128 stands for zero in the data rows.
Some points, one per row:
[126 127 103 132 120 145 135 122]
[ 87 231  64  99 120 125 172 157]
[164  66 169 141 133 140  91 104]
[113 157 125 117 138 135 126 132]
[122 139 126 131 133 116 144 128]
[141 108 144 132 124 132 119 115]
[126 149 121 146 132 123 138 121]
[186  46 159 113 126 157 117  83]
[149  46 165 177 129 156  98 113]
[120 141 109 133 129 127 128 120]
[168  34 189 144 145 151  76  92]
[191  38 181 155 137 130 108  94]
[143  71 154 135 125 131 121 130]
[138 118 139 123 135  99 127 116]
[167  57 165 162 133 119 101  96]
[159 105 130 139 124 110 141 135]
[151 111 130 127 131 122 119 125]
[139 178  87  97 112 126 154 144]
[168  40 198 117 144 148  91  88]
[132  94 128 152 136 137 138 100]
[119 123 146 133 137 131 130 139]
[101 166  96 120 121  99 158 167]
[134 124 145 142 123 134 110 112]
[145  81 179 153 126 114 101 102]
[112 145 111 132 126 117 134 144]
[ 85 203  55 148 128 120 175 151]
[163  82 140 158 130 108 129 115]
[127  92 181 151 119 156  95 117]
[113 134 128 108 143 151 120 115]
[104 194  92 113 119 121 137 155]
[ 94 198  92 125 127 100 151 186]
[ 84 229  55 107 121 120 161 144]
[124 140 125 106 136 146 115 129]
[ 85 204 100  99 138 112 151 165]
[ 94 200  89 125  91 113 155 162]
24 more points follow, each with its number after it:
[132 160  83  80 124 131 142 134] 0
[121 144 131 133 133 131 114 128] 1
[113 157 112 120 134 129 134 125] 2
[125 148 141 113 144 116 130 141] 3
[132 103 165 133 141 142  99 104] 4
[148  79 184 125 151 147 103 109] 5
[121 153  88 111 135 137 145 134] 6
[ 96 214  71 134 117 102 155 173] 7
[147  86 138 153 145 142 121 108] 8
[132 132 123 141 125 122 120 135] 9
[ 95 200  72  99 143 109 163 158] 10
[101 207  80 119 102  93 169 166] 11
[139 130 127 113 115 118 117 148] 12
[ 97 198  89 121 106 103 158 153] 13
[139  87 164 116 146 152 102  94] 14
[ 90 201  75 116 125 105 163 156] 15
[ 88 225  60 109 133 113 166 161] 16
[163  69 149 141 125 142 112  91] 17
[158  56 154 108 144 153  98 101] 18
[105 209  52 102 137 123 155 145] 19
[155  76 164 146 123 125  99  96] 20
[144 147 120 130 126 120 129 146] 21
[105 215  75 102 116 114 160 168] 22
[104 190  59  79 129 130 157 156] 23
Which of these numbered points is nearest to each point below, ignoring the direction in which the first points spread most? Its number follows each.
[ 99 182  71 135 129 127 155 164] > 8
[132  97 184 131 140 140 105 101] > 4
[108 155 123 112 146 136 130 121] > 14
[100 170 108 139 133  85 132 129] > 20
[137 111 165 109 149 135 107 112] > 5
[119 159 113 125 122 110 137 134] > 20
[188  42 153 113 127 147  97  88] > 0
[156  56 153 144 127 144 108  96] > 17
[ 88 190  71 119 126 104 167 179] > 15
[147  89 120 123 148 158 129 113] > 6
[154  69 171 135 135 150 115  84] > 2
[122 140 146 112 136 129 120 126] > 5
[160  85 161 117 123 137 124 113] > 22
[ 94 179 117 131 125 135 131 160] > 1
[114 158 115 124 126 121 150 137] > 15
[156  53 156 143 129 144  91 114] > 9
[ 91 210  86  93 130 158 143 158] > 14
[159 139 128 140 102  98 149 133] > 11
[ 87 225  82 104 144 106 165 170] > 3
[170  45 196 133 118 146  79  98] > 12
[126 126  97 119 128 143 142 123] > 6
[165  61 152 143 119 138  99  94] > 17
[113 195  69  97 124 124 163 150] > 6
[ 94 225  61 105 135 111 168 154] > 16
[123 175  90 107 124 111 142 148] > 22
[113 114 161 136 150 152 105 140] > 5
[151  56 217 137 122 158  79 105] > 4
[150  49 181 132 139 155  77  78] > 14
[168  28 188 151 115 149  89  80] > 20
[151  70 142 156 126 148 113 110] > 8
[182  48 179 144 127 136 102 104] > 22
[ 90 164  90 158 113 135 143 142] > 8
[111 175 129 105 132 117 136 144] > 3
[138  84 155 162 135 139 118 115] > 8
[ 89 212  65 136 121 102 165 174] > 7
[106 195  91 112 138 114 153 144] > 16
[ 86 174  84 149 128 136 145 168] > 8
